Here are some points:
Array([-42,  58,  95, -52,  90,  32, -49,  44,  -2, -93,  93, -74,  75, -27,  49, -12,  30,  72,
         6, -11,  58,  21,  40,  64,  84, -73,  69,  71,  18, -22, -20,   7, -49,  28,  20])
Array([  2, -65, -56, -30, -36,  17,  88,  -6,  40,  73,  16,  64, -39,  -6, -40, -13, -16,  14,
        -1,  15, -63, -55,  44,  -3,  -4,  86, -62, -62, -21,  17, -32,  32,  19,  26, -14])
Array([ 32, -33, -32,  45, -43,  27, 127, -30,  35, 115, -75,  36, -68,  -5, -51, -38, -66, -18,
       -31,   8,   1, -38, -54, -59, -31,   5, -14, -22,  -6,  57, -21,  25,  56, 100,  37])
Array([  -5,   30,  -81,   -6,  -19,   10,  -23,  -11,   28,   15,  -77,   36,  -69,   14,  -39,
        -13,  -19,  -56,  -55,   -1,  -34,  -51,  -54,  -46,  -81,    3,   -7, -106,    6,  -27,
        -10,   -3,   19,   46,   88])
Array([  6, -38, -69,  43,   6, -26,  81, -82,  25,  76, -31,  81, -56, -11, -45,  30, -33, -84,
        17, -64, -19, -22, -61,   9, -10,  67, -74, -39, -50,  -7,  -1,  31,   6,   6, -60])
Array([ -64,   86,   39,  -23,   31,  -30, -105,  -26,  -33,  -99,   53,    5,   40,  -51,   41,
          9,   19,   36,  -40,    9,   27,   28,  -10,   81,    7,    3,   29,   12,   47,   -9,
          1,  -19,    0,    5,  -24])
Array([ 40, -73,   7,   3, -44,  -5,  20,  -8, -27,  70, -46,  29, -33,  -6, -55,   3, -23, -60,
        30, -12,   8, -58, -12, -55,  -3,  67, -32, -40,  38,  -1,  53,  12,  42,   8, -13])
Array([ 59, -32, -64,  19, -20,  12,  65,  16, -10,  92, -54,  94, -40,  16, -39, -46, -76,  13,
        20,  40, -13, -12, -19, -55,  19, 105, -34, -59,  41,   8,  32, -22,  -8,  38,  -3])
Array([-31,  51,  50,  49,  87,   0, -12,   6,  -1, -42, 125, -46,  87,   8,  52,  -1,  30,  41,
       -90,  38,  57,  19,  -7,  49,   6, -57,  62,  56, -24, -33,   9, -27, -41, -31,  22])
Array([-40,   1, -75,  -4, -26,  47,  90, -10, -27,  19, -18, -32, -14,   9, -48, -32,  39, -60,
       -45, -45,  36, -61, -55, -65,  41, -59, -32, -78, -15,  19,   7,  25,  39,   3,  54])
Array([ -38,   73,   25,  -46,   52,   32,  -78,   12,  -41,  -47,   44,  -37,   40,  -62,  -22,
        -49,   68,   21,  -48,  -14,   18,   28,   30,   48,    8, -127,   37,  -17,  -22,    0,
        -48,  -25,   31,   -2,   -6])
Array([ 22, -51, -64,   5, -58,  16, 127,  11,  -4, 111, -28,  31, -47, -33,   5, -10,  12, -61,
       -27, -24,   5,  -7, -17,  10, -38,  62, -53,  -7, -33,  23, -35,  51,   3,  51, 104])
Array([  60, -107,  -91,    5,  -63,  -15,  127,   -3,   19,   43,  -47,   85,  -61,  -14,  -21,
          6,  -12,   12,   21,  -10,   26,  -43,   50,    3,  -42,  127,    5,  -43,  -21,  -46,
        -18,   39,  -42,  -39,   20])
Array([-23,  59, -61, -13,  10, -55,   8,  47, -26, -58,  14, -81, -18,  47,  -1, -49,  14,  26,
       -38, -19, -35,  34, -16,   6,   3, -75, -23,  39,  52, -12, -35, -51,  24, -29,  50])
Array([-10,  -2,  46, -27, -13,   9, -36,  66,  26, -90, -14, -32,  12, -15,   8, -11,  -5,  25,
        16,  56,   6,  -4,  55, -25, -36, -46, -79,  25,  49, -41,  53, -17,  49,  24,  12])
Array([ -5, -11, -72,  46, -82, -10,  -2, -51,  26, -29, -53,  -1, -33,  31, -29, -25,   9, -10,
       -19, -44, -20, -57, -16,  -8, -17, -24,  27,  -1, -21,  25,  -9,  20,  14,  15, -18])
Array([  8, -50, -29,  39, -47,   3,  -8, -53,  -3,  -5, -53,  -6, -58, -37,   3,   8, -32, -33,
        43,  58, -11, -54,  -8, -63, -47,   1, -24,  -6,  48, -19,  43,   2, -40,  10, -82])
Array([ -8,  94, 117,   5,  82, -25, -55,  11,  -2, -89, 102, -12, 127,  13,  75,  25,  17,  31,
       -54,  15,  45,  44,  13, 106,  70, -52,  57,  94, -31,  35,  35, -66, -32,  37, -47])
Array([  -4,  -48,  -74,  -21,  -11,    4,   47,   25,   -8,    9,   -5,   -1,  -66,   13, -113,
        -29,  -23,  -51,  -63,  -75,   35,  -44,   -3,  -91,    4,  -32,  -46,  -45,  -26,   -9,
         -1,   69,   56,   -1,   52])
Array([-40,  48, -14, -18, -15,  36,  -9,  -4, -31,  -1,  14, -45, -38,   2, -32, -20,   8,  22,
       -44,  -5,  45,  -8,   0, -64, -12, -81,   6,  34,  -3, -12,   5,  12, -13, -43,  74])
Array([  25,  -27,   37,   -5,   22,  -87, -102,   29,  -22,  -59,  -41,  -37,   -5,   -8,   80,
         -4,  -34,  -60,   27,    4,   39,   60,   42,  -10,   59,  -18,  -59,   -7,   37,   22,
         41,  -27,   34,  -14,  -23])
Array([  37, -119,  -67,   47,  -86,   -8,   52,   -3,    7,   89,   27,   58,  -25,   -4,  -49,
         46,   17,  -68,   94,   70,  -49,  -12,  -18,  -37,   -5,  127,  -28,  -18,    4,   10,
         83,  -43,   21,  -12,  -15])
Array([ 52, -62, -24,  10, -44, -33,  23, -18, -14,  99,  16, 127, -25,  -6, -61, -22,   6, -17,
        73,   2,   4, -14, -18, -76, -34, 102, -69, -26,  13,   2,  11,  60,  46,  -6, -91])
Array([ 49, -65, -58,  46, -43,  35,  27,  42, -26, 104,  -8,   6, -47, -29, -36,  12,  46, -39,
        32,  -4,  45,  12,  18, -20, -21,  38, -50, -43, -44, -29,  19,  79,  50,  -6,  16])
Array([-29,  57,  76, -86,  46,  24, -81,  24,  -6, -54,  85, -37,  10,  -1,  -3, -14,  18,  36,
       -45,   1, -18,  34, -30,  86,  18, -14,   8,  54,   9,  10, -14,  12, -58,  12, -30])
Array([ -10,   -4,   -8,   -4,   26,  -54, -105,   16,   30,  -52,  -23,  -32,   29,   20,   57,
         -9,  -41,  -45,   -7,    9,   33,   29,    9,  -16,   33,  -28,  -23,   41,   23,  -25,
        -19,    4,    3,   18,  -46])
Array([-37,  -8,  50,   0,  85,  24, -22,  32,  27, -93, -37, -45,  28, -48,  31,  28, -24,  -8,
        -1,  77,   7,  51,   9,   3,  56, -41, -41,  60,  56, -24, -29,  14,  12,  -9, -89])
Array([ 46,  55,  35,  30,  50, -31, -84,  40,  10, -18,  98,  -5, 103,  28,  73, -61,  28,  34,
       -62, -24,  31,  56, -13,  76,  83, -89,  63,  11,  14, -12,   9,   5, -36,  10,  15])
Array([  15,  -68,  -21,   -8,  -80,  -25,  127,  -23,   29,  109,  -35,   87,  -13,   30,    9,
        -31,  -29,  -46,   -8,    9,  -47,  -66,  -17,  -74, -101,  106,   -7,  -66,   -9,   -5,
          6,   17,  -45,   11,    7])
Array([ -4,  36,  57, -77,  28,  30, -28,  15,  62, -36, -27, -32,  50,  -6, -47,   5,  98,  12,
       -64,  11, -14,  15,   3,  30,   4, -62, -21,  28,  24, -75, -29, -17,  16, -10,  37])
Array([ 18,  88,  72, -27,  97, -28,  -1,   2, -21, -27,  65,  10, 126,  42,  59, -34,  37,  69,
       -42,   4,  -7,  90,   6,  66,  85, -45,  68,  48, -22,  20, -23, -38,  -9,  39,   3])
Array([ 40, -42, -31,  -4, -32,   5, 108,  15,  10,  85, -67,  60, -67,  10,  -7, -28,  -6, -28,
        44, -31,  -8, -14, -16, -58, -28,  80,  -2, -16, -23,  26,  -5,  22,  40,  44,  25])
Array([  2,  -3,  14,   6,  33,  51, -96,  23, -29,   2,  69, -61,   4,  13, -24,  -5,   6,  33,
         5, -27,  27, -10,  43,  86,  21, -39,  49,  24, -42, -10, -43,  -6, -27, -18,  58])
Array([ 32, -40, -50,   0, -59,  -5,  32,  -3,  67,  58, -61,  46, -35,  -8, -10,  11,  18, -18,
        -8,  -6, -15, -38,   0, -55, -36,  48, -46, -27, -14,  -7,  26,  21,  18,  18,  12])
Array([ 34, -21, -63,  78, -45, -55,  81, -39,  45,  80, -19,  -1, -50, -11, -56,  31, -15,  -1,
       -12, -31,  -8, -32, -13, -71,   0, 108,  -8,  -5, -31, -10, -10,  65,   4, -11,   9])
Array([  7,  -8,  19, -44, -59,  26, 127,  20,  48, 127, -32,  67, -50, -17, -28, -12,  -4, -39,
       -34,  32, -24, -16, -83, -78, -39,  77, -11, -66, -32, -31,  59, -16,  13,  64, -25])
Array([ -18,  -17,  -43,   26,  -26,    2,  114,  -22,    1,  -33,    0,   19,    9,   23,   19,
        -16,   42,  -38,    3,  -57,   18,   18,   28,  -51,   13, -102,   -5,   20,  -13,   -3,
         21,   26,   20,   14,   17])
Array([-41,  15, -14, -23, -14, -24, -23, -12, -50, -43, -14, -92,  12, -12,  23, -33,  36, -36,
        -9,   7, -13, -29,  20,  -3, -18, -60,   6, -15,  19,  -3,  17, -45, -36,  26, -13])
Array([-24, -82, -53, -32, -99, -14,  61, -62,  74,  75, -75,  51, -51,   1, -20,  11,  -1,   7,
        13, -27, -54, -48, -14, -75, -39,  68, -21,  -1, -11,  47,  26,  60, -50,  59,  35])
Array([ 62, -70, -68,  25,  -8, -18,  14, -56,  59,  28, -40,  56, -40, -17, -55,  39, -11, -48,
        57, -19, -21, -86, -25, -32, -27,  90,  17,   2,  38, -13,  26,  26,  -5,   7,  -5])
Array([ -5,  13, -57, -26, -49,  -7, -82, -51, -44, -26, -47, -41, -55,  36, -16,  20,  -4, -46,
       -28,   1,  30,   4,  73, -25,   0, -44,   7,  -3,  13,   9,   0,  43, -27, -74,  16])
Array([ 55,  14,  10,  38, -11, -19, -28,   8,  10, -18, -15, -32, -19, -21,   3,  19,   3, -20,
        27, -34, -14,  13, -44,  -6,  51,  11,  -5, -45,  -9, -26,  53, -14, -20, -19, -53])
Array([-14,  91,  13,  14,  28,  30, -67,  -7, -18, -67,  30,   1,  21,  43,  32, -23, -11,  14,
       -26,  -6,  19, -48,  27,  45,  41, -68,  46,  84,  17, -41,  -2,  24, -31, -19,  55])
Array([ 23, -13, -26,   8,   9, -52, 107, -36,  49,  91, -61,  71, -84,  11, -72,  32, -32,  -1,
         4, -53, -57, -11, -40,  31,  23, 127,   1, -20, -29, -13,  28,  52, -27,  17, -63])
Array([-17,   5,   5, -46, -13,  36, -47,  14,  10, -87,  70, -28,   1, -37, -28, -61,   1,  33,
       -41,  18,   7,  17,  13,  -6,  21, -49, -62,  38,  -3, -28, -10, -36, -12,   8,  23])
Array([-56,  72,  46,  -7,  32,  20, -76,  36, -52,  12,  27,  -2,  34,  40,  18, -20, -24,  66,
       -13, -19,  36,  36, -37, 102,  35, -81,  21,  18,  20,  -2,  29, -22, -17, -10, -59])
Array([-50, -68,   0,  42, -10,  50, -41, -25,  -7,  62, -18,  40, -67,  33,  27,  35,  14, -12,
        62,  14, -13, -43, -53, -60,  -1,  29, -22,  25,  43,  -1,  36,  10,  48,  15, -34])
Array([ -21,   -9,  -34,   54,  -30,  -23,   44,   -3,    1,   93, -105,   53,  -32,  -10,  -39,
         54,   -5,  -48,   97,  -50,  -12,  -48,   24,  -67,  -84,   87,  -29,  -34,   -1,   13,
         40,   78,    1,    8,  -49])
Array([-87,  15,  58, -17,  -5,  25, -40,  36,  26, -44,  71, -54,  57, -47,  26, -12,   9,  47,
         5,  37,  37,  20,  32,  36,  22,  -3,  77, -30, -38,   5, -33, -23,  -8,  32,   3])
Array([-64, -59, -49, -51,  10,  47,  62,  -8,  33,  76, -13,  13, -13,   3, -98, -41, -32, -34,
       -14,  -6,  13, -47,   4, -33, -17, -27,   6, -74,  -7, -21,  15,  81,  26,  17,  71])
Array([ 18,   1, -13,   8,  13,  53,  68, -42,  18,  35, -69,  32, -52,  -1, -24, -14,  -8,  -6,
       -40, -56,  20, -37,  29, -89,  -2,  13,  -6, -30,  -3,  14,  34,  24, -47,   7,  56])
Array([ 27, -28,  -6,  32, -84,  11,  43,  34,  53,  77, -74,  45, -52, -18, -33,  21, -64, -15,
        61,   6, -29, -73,  10, -64, -57, 127, -16, -61,  38,  12,   0,  36,  25,  -2, -14])
Array([ -30,   22,   24,  -29,  -59,   13,  -24,  -17,  -34,  -58,  -83,  -65,  -49,    3,    4,
          8,   20,  -41,  -28,  -22,   -3,   30,   -2,  -55,  -82, -112,   -7,  -22,   34,  -43,
        -16,   19,  -15,  -37,   55])
Array([ 96, -51, -75,  15, -76,  51, 127, -41,  -7, 127, -49,  70,  -3, -31, -64,  10, -49, -27,
        26, -82,   6, -52, -24, -29, -48,  76,  -8, -57, -40,  53, -24,  37,  17,  56,  38])
Array([ -1, -57, -84,  -2, -63,   6,   3,  34,   7,  26, -33, -24, -58,  19, -17,  22,  11, -21,
        16, -11, -44, -85,  -9, -50, -47,  38,  -7, -39,  17,  -5,  38,  29,  46, -30,  18])
Then 16 other points, each followed by its number:
Array([  58,  -69,  -33,   -5,  -37,  -29,  101,   -8,   33,   83,  -69,   58,  -14,  -20, -108,
         12,   12,   -7,   22,   11,  -28,  -33,  -56,  -57,  -13,   78,  -30,  -35,  -53,   30,
         12,   43,   45,   58,   69]) 0
Array([ 42, -45, -44,  35, -77, -46,  29,  -8,  -5,  31, -61,  25, -12,  23,  -7,  39,  -4, -27,
         7,  16,  38, -37, -12, -73, -48,  64, -15, -52,  59, -34, -31,  22,  23,  15,  23]) 1
Array([ 26, -51, -50,  44, -73,   0,  82,  35,  15, 112, -48, 116, -24, -61,   7,  90, -25, -33,
        41, -64, -20,  16, -12, -38, -45,  91, -28,   1,   6,   6,   6,  52,  11,  27, -45]) 2
Array([ -15,   -5,  -51,   -8,  -25,   -7,  -38,   59,  -18, -102,   34,  -26,    9,   41,    1,
         -7,   26,  -50,  -36,  -13,    8,  -38,   -1,  -14,  -21,  -42,  -45,   25,  -63,    8,
        -20,  -18,    3,   13,   15]) 3
Array([-18,  -8,   2, -23, -58,  66, -47, -61,  36,  12, -42, -13, -48, -47,  -6,  43, -72, -19,
        20,  24, -57,  11, -49, -65,  15,  40, -25, -12,  54,  48, -15, -42, -15, -46, -39]) 4
Array([ 62, -16, -46,  -5, -21, -11, 127, -14, -50, 127,  -6,  98, -48, -22,   9, -21,  24,  -7,
        39, -20,  16, -42, -19, -68, -12, 120,  -8, -65, -29, -27, -18,  43,   2, 113, -20]) 5
Array([ 14,  61,  46,  11,  90, -44, -36,  12, -60, -64,   8, -74,  55,  44,  87,  -1,  40,  40,
       -39, -10,  18,  87, -18,  96,  96, -31,  42,  35,  -9,  42,  17,   6, -21, -21, -26]) 6
Array([-22,  10,  29,  18, -41, -59, -44,  50,  13, -35, -22,   7,  46,   2,  66,   2, -46, -14,
        20,  45, -19,  17,  33,   0,   9, -80, -41,  20, -19,  20,  -3,  -8, -33, -62, -39]) 7
Array([-23,  22,  53,   8,  47,  -2, -25,  33,   2, -23,  57, -53,  41, -11,   9, -43, -11,  28,
        20,  18,  49,  31,  11,  80,  48, -53, -16, -50, -38, -11,  11, -51,   1, -25,  27]) 8
Array([-14,  33,  27,  26,  51,  -1, -48,  -6, -46, -59,  23, -35,  59, -34,  35,  17,  24,  20,
        -2,  14, -15,  25,  57,  54,  45, -75, -19,  53, -32,  62, -23,   9,  27, -29,  12]) 9
Array([-56,  47,  18,  -3, -54, -21, -52,  15,  -8,   4, -17, -62,  38,  25,  55,  30, -66,  37,
        18,  18,  61,   0,  -6, -33,  37, -69,   6,  36, -13,  59,   0, -31,   6, -47,  -4]) 10
Array([-23, -47,   5, -35, -92,  45,  -8,  39,  -6, -39, -28, -15, -64,  -1,  26,  11, -13,  -6,
       -33, -26, -26, -56,  17, -13, -59, -50, -87,  12, -42,   1,   9,  34,  20,  59,  -2]) 11
Array([   0,   27,  -47,  -43,  -73,  -13,  108,    3,   14,   96,  -41,   50, -104,    1,  -27,
         26,  -35,  -25,  -39,  -36,   14,  -42,   -1,  -21,   17,   21,   -4,  -86,  -28,   25,
         28,   46,   22,   17,   79]) 12
Array([  49, -107,  -33,  -27,  -47,   14,  111,   30,   65,  117,  -42,   48,  -67,   -7,  -17,
         21,   -2,  -60,   12,   13,  -28,  -65,    2,  -22, -103,   99,  -47,  -85,   19,   -5,
         33,   16,  -19,  100,   53]) 13
Array([ 29, -24, -69,  34, -31,   1,   5, -35,  12,  72, -61, 127, -29, -44,   2,  39, -56, -33,
       100,  -3, -25,   2, -43, -67,  21, 127, -57, -36,  -3,   3,  30,  43,  15, -26, -45]) 14
Array([   5,    2,   38,    2,  -25,    6,    3,   29,  -22, -106,  -94,  -11,   65,  -24,   12,
          7,  -89,  -37,   25,    5,    4,   29,   -5,   10,   39,  -24,  -45,  -23,   51,    1,
         12,  -34,   20,  -26,  -29]) 15
Which three of these numbered points are nearest to each point below, looking only along the 7 directions in which the first points spread most? Their numbers follow each, nearest first.
Array([104, -74, -49,   4, -20,  12, 126,  -9,  -4, 127, -51,  89,  26, -22, -14, -28, -53, -32,
        73,   7, -61,  13, -12,  -6, -42,  91,  -5, -50, -23,  -1,  33,  40, -12,  32, -21]) > 5 2 0
Array([ 20,  31, -18,  15,  -6, -38, -32,   0,   9, -40, -25, -41,  10,  21,  43,  29, -30,  13,
       -38,  62,   0,   9,  -9,  36,  22, -81,  -4,  39,   4, -30, -39, -20,  44, -35, -30]) > 10 7 15
Array([ -5, -56, -88,  29, -63,  -5,   1,   6,  60,  27, -34,   3, -44,  -3,  -6,  46,  -9, -40,
        66, -13, -37,   4,  46, -52,   3,  61,  -7, -53, -22,   3,  12,   2,  28, -18,  64]) > 1 11 2
Array([ 33, -59, -56,   9, -48,  24,  33, -15,  -8,  20, -33,  15, -44,  10, -16,  70,  14, -32,
        -6, -12,   3, -34, -26,  13, -34,  45,   9, -25,  54,  33,  33,   6, -23,  33,  16]) > 1 4 11
Array([-20, 100, 102,  36, 101,  -8, -24, -36,  20, -77, 123, -47, 122,  56,  31, -59,  48,  64,
       -15, -43,   9,  42,  36, 127, 122, -67,  75,  38, -37,  14,  23, -26, -18,  -4,  68]) > 6 9 8
Array([ 74, -64, -52,  50, -16,  -8, 123,  -2, -44, 127,   5, 120,  -6,  -8, -66, -39,  -6,  -9,
        70,   0,  -1, -29,  33, -36,  -9, 119, -27, -75, -81, -20,  67,  35,  -8,  15, -37]) > 5 2 0
Array([ -55,   -3,  -17,  -18,   -5,  -13,  -25,   -2,    5,  -53,    6, -100,  -69,   18,  -19,
          8,   35,   20,  -49,  -50,   40,  -41,    0,   40,  -19,  -58,   -3,   32,  -36,   11,
        -59,   20,  -55,  -16,   51]) > 3 10 11
Array([ 39, -26, -47,  -9, -68,  16,  69, -41,   0,  33, -52,  67, -56,  -7, -49,   9, -18, -18,
       -55, -44, -22,  -9, -20, -59, -78,  19, -46, -34, -64,   2,   3,  44, -20, -15,  33]) > 12 1 0
Array([ -8,  43,  -3,  27,  21,   9, -45,   0, -19, -65, -32, -73, -29, -41,  39, -14,  -6, -57,
        18,  42, -40,   3, -39, -31, -42,  17, -21, -35,  48, -22, -13, -91, -16, -38, -36]) > 15 7 10
Array([  7, -19, -58, -39, -33, -17,  87, -15,  58,  85, -31,  46, -27,  -9, -40,  -8,  22, -28,
        18, -18,   3, -43, -28, -80, -40,  76,  25, -47,  18,  -4, -10, -28,   6,  -6, -17]) > 0 12 1
Array([  55,  -40,  -31,   39,  -59,   -6,    2,   23,  -10,  105,   -5,   56,  -68,   15,  -50,
        -14,    9, -127,   94,   36,  -21,  -42,  -15,  -81,   -8,  127,   11,  -28,    5,  -19,
         64,   20,  -33,  -10,  -85]) > 14 2 1
Array([ -4,  81,  18, -54,  57,  20, -47,  12, -31, -81, 115, -32,  67,  54,   8, -36,  50,  45,
       -37,  36,  19,  60,  -4,  52,  47,  10,  36,  48,   6, -58,  23, -78,  20,   3,  57]) > 8 9 6
Array([-35,   4, -57,  11,  -8,  82,  94,  -2, -48,  12, -41,  27, -42, -33, -89, -39,  19, -65,
       -61, -22,  29, -53, -22, -70, -19,   3,   8, -21,  10, -40,   1, -17, -37,  41,  25]) > 12 11 1
Array([-81, -58,  -1,  31,   3,  21, -49,  33,  39, -64, -29, -47,   9,  17,  48,  40,  -8, -16,
        59, -22, -16,  26,  24, -54,  -5,  -1, -12,  27,  21, -64, -24,  -3,   6,  -8, -22]) > 7 15 10
Array([ 29, -36, -22,  -7, -45,   4,  69, -48,  28,  43, -63,  15, -11,  -7,  -5, -43,  -6, -60,
        23,  -6,  -5, -41, -38, -76, -67,  -6, -20,   9, -51, -10, -63,  34,  20, -49, -62]) > 1 12 11
Array([ 30,  10, -46, -16, -15,  40, 118,   5,   4,  83, -62,  55, -44, -66, -44,  -2,   0, -46,
       -14, -58, -30, -34, -60, -22, -50,  45,  -6,   2,  21, -26,  -5,  21,   6,  42,  48]) > 12 0 5
Array([-27,  59,  49, -26,  92, -23,  -9, -36, -45, -17, 124, -39, 114,  -7,  85, -18, -24,  67,
       -39, -22,  -4,  62, -12, 100,  72, -46,  72, 117, -32,   8,  23,  -6,  -4, -17,  -2]) > 6 9 8
Array([ 24, -77, -22,  16, -57, -26, 127, -32,  11,  66, -32,  42, -74,  11, -62,  13,  -3, -31,
        49, -43, -20, -54, -43, -31, -28, 124,  -1,   8,   1,   7,   9,  -4,  -9,  -3, -26]) > 2 5 0
Array([ 10, -12,  11,  53, -42, -14, -24,  25,  10, -28, -36,  50, -42,   5,  -5,  75, -40, -19,
        59,  76, -30, -26, -63, -12,  -7,  80, -23, -43,  42,  40,  36,  41, -21, -11, -28]) > 4 14 1
Array([-23,  81,  57, -19,  40,  27,  -6,  65, -31, -54,  76, -35,  16, -10,  83,  14,  33,  58,
         5,  14,  21,  42,  25,  65,  33, -18,  10,  42,   4,  26,  35,  28,  25,  13,   6]) > 8 9 10
Array([ -4, -43, -43,  37, -60,  -9,  -6, -66,  -4,  84, -12,  77, -21, -12, -50,   7, -51, -18,
        61,  11,   4, -34,  15,  -9, -40,  83, -10, -67,  36,  18,   6,  55, -22, -53, -50]) > 14 2 1
Array([-31, -49, -16, -19, -64,  39,  42,  18, -25, -36, -46, -43,   9,   9, -35, -68, -43, -11,
       -35,  -4,  23, -48,   7, -62,  -7, -36, -58,   8,  33,  33, -52,   7, -60,  -3,  27]) > 11 3 1
Array([ 14,   5,   5,   1, -20, -44,  42, -19,  20,   5, -17, -26, -15,  30,  -4,  -4,  -1,  20,
       -15, -18,  25, -91,  -6, -94, -93, -38, -10,   1,  25, -21, -18,  48,  24,  32,  37]) > 11 1 3
Array([ -23,  -17,  -11,   10,  -71,    2,   -6,  -35,   55,  -23,  -84,  -26,  -47,  100, -101,
          6,   36,  -67,  -49,  -17,   29,  -35,   13,  -18,  -19,  -27,    6,  -38,  -27,   73,
        -27,   -7,   11,   -5,    3]) > 11 3 1
Array([ 71, -25,   2,  38, -21, -32,  31, -29,  -6,  73,  -8,  63, -91, -13, -31,  41,  29, -15,
        49, -30, -48, -16,  -8, -22, -47, 127, -36, -53,  32,  -3,  43,   0, -34, -25, -30]) > 14 2 1
Array([-40,  31,  38,  -7, 127,   5, -35,  43,  -6,  17, 116, -62,  -3, -28,   9, -39,  56,  11,
       -48, -28, -31,  20, -20, 119,  25, -37,  50,  39,  20, -17, -14, -74, -12,  -1,  70]) > 8 9 6
Array([-54,  20,  43,  25,  19,  -8, -26, -33,  25, -53, -32, -56,  61, -23,  32, -14, -40,  15,
       104,  52, -11,  16,  73,  18,  18, -36,   1,  86,  23,   6,  18,  62, -24,  -4,  11]) > 7 10 9
Array([  -3,    1,  -44,   -6,   19,   29,   77,   15,   40,   64, -104,   75,  -86,   30,  -47,
         13,    7,  -36,   -8,   11,   10,    7,   36,  -65,   -7,    4,  -17,  -15,  -17,   15,
         16,   27,   55,   32,   59]) > 12 0 1
Array([ -3, -59, -56,  16, -44,  36, 125, -20, -12,  48, -99,  14, -68,  13,  -1,  27,  -7, -16,
       -59,  -1, -21, -55,  17, -63, -82,   5, -45, -30, -44, -20,  28,  12,  24,   1,  45]) > 12 1 0
Array([ 39,  -6, -38,  34, -48,  32,  12, -30,  19, -29, -38,   1, -59, -19, -28,  -3,  20,   0,
       -34, -33, -63, -92, -18, -73, -91, -33,  -4, -55,  -2, -33, -27,  12,   3,  21,   5]) > 11 1 12
Array([-10, -28,  25,  39,   7, -35, -17,  47,  34,  43,  27, -19, -24, -27, -39,   7, -71, -46,
        18,  22, -81, -47, -21, -68,  36,  57, -45, -87,   3,  39,  10, -24,  40,  17, -37]) > 4 1 14
Array([-18, -32,  -3,   7,  -1,  -4, -42,  13, -13, -94, -68, -41, -12,   1, -23,  30,  11, -23,
        50, -35,   3, -13, -34,  -6,  19, -43, -22, -47,   3,  14, -13, -49,  63,  -7, -63]) > 15 10 7
Array([-11, 123,  87, -15,  75, -13, -47,  57,  -4, -70, 115, -43,  65,   5,  70, -24, -11,  78,
       -42, -33, -10,  70,  23, 127,  72, -16,  95,  83,   7,   1,  19, -13, -58, -26, -23]) > 6 9 8
Array([ 37, -10, -44, -48, -45,  59, 100, -15,  50, 127, -41,  27, -19,  14, -73,  71,  12, -51,
        18, -53, -30, -35,  22, -86, -68,  97, -40, -20,  27,  12,   5,  10,  -9,  53,   5]) > 0 13 12
Array([ 12, -23, -11,  38, -71, -19, -30, -43, -31,  40, -28,  11, -86,  16,   9,  57, -10,   9,
        84,   5,   1,  -5, -42, -41,  -7,  81, -31, -14,  32, -10,  27,  28,   4,  23, -51]) > 14 4 1
Array([-37, -13, -27,   1,  -4,  -6, -41,  11, -14, -17, -57, -49, -25,  63, -44,   4, -52,   8,
       -31,  55,  -1, -30,  31, -37, -42,  30, -42, -11, -10,  28,  41,   7, -16,  -1, -44]) > 4 11 15
Array([  0,  12, -28, -13, -61,  36,  -4, -24,  -9,  17,  15,  15, -64, -10, -40, -31,  17, -52,
        10, -31,  23, -48,   3, -24, -11, -92, -39, -17,  27, -25, -19,   8,  33,  78,  37]) > 11 3 12
Array([ 27, -30, -82,  54, -11, -42,  51, -25,  38,  19, -60,  96, -80,  11, -16,  56, -52, -65,
        66,  15, -55, -19, -12, -56, -16,  84, -62, -48,  34,  18,  27,  69,   5, -21,   9]) > 14 1 2
Array([  6, -31,  19,  26, -43, -38, -34,  43,   2,  15, -30, -33, -32,  32,  12,  -6, -21, -22,
        31,  25,   8,  10,   0, -17,  24,   2, -18, -63,   1,   2, -30, -40, -17,  -6, -19]) > 15 7 4
Array([  35,  -67,  -77,   -4,   -6,    8,   40,  -16,    5,  102, -108,  126,  -71,    5,    1,
          5,  -38,    6,   -1,    5,   62,  -26,  -15,  -27,  -68,   91,   17,    3,    1,   -3,
        -24,   40,    3,    8,   80]) > 0 12 2
Array([ -24,  -11,  -52,    7,    2,   45,  -56,   47,  -35,  -84,   70,  -71,  -68,   -9,   16,
        -24,   47,   30,  -25,   18,   48,  -62,  -16,   32, -105,  -26,   11,    9,   27,   19,
         16,   17,   27,  -43,   28]) > 3 11 10
Array([-14, -29, -78, -12, -69,  54,  88,   0,  55,  67, -20,  -8, -34, -44, -60, -55,  17,  64,
       -10, -11, -40, -70, -20,  19, -84,  68,   1, -50, -28,  63,   6, -14, -32,  23,  57]) > 12 0 13
Array([ -5,   5, -17,  36, -14,  -8,  48, -35,  21, -75,  23, -23,  -7,  27,  -4, -17,  53, -31,
        -8,  32,  14, -19,  63, -26, -19, -69,  -6,   9, -27, -43, -76, -79,  20, -14,  60]) > 3 10 11
Array([-22, -22, -55,  17, -66,  -9,  19, -37,   7,  34, -20,  16,  -2,  -2, -15,   5,  -9, -83,
       -34, -12, -14,   0,  24, -75, -37,  37, -87, -85,  -4, -28,  32, -39,  20, -22, -31]) > 1 11 4
Array([-76,  95,  89, -12, 127, -39, -64,  49, -33, -61, 126, -43,  91,   7,  34,   2, -44,  29,
        -9,   7, -21, 107,  40, 108, 101, -94, 111,  34,  24,   0,  -3,   9, -26, -42,   2]) > 6 9 8
Array([-16, -15, -15,  -3, -56,  35, 104,   5, -43, 105, -56,  70, -36,   1,  24,  -9, -32, -48,
        39,  27, -18, -49, -57, -29, -10, 100, -52, -53,  53, -41, -46,  21,  28,  67,  -6]) > 0 5 2
Array([  8, 126,  88,   4,  97, -33, -45,  15, -27, -56,  81, -61,  65,  37,  -4,  28,  36,  78,
       -45, -16,  36,  85,  29, 103,  74, -45,  83,  52, -53,  12,  -7,  -5, -30, -18,  11]) > 6 9 8
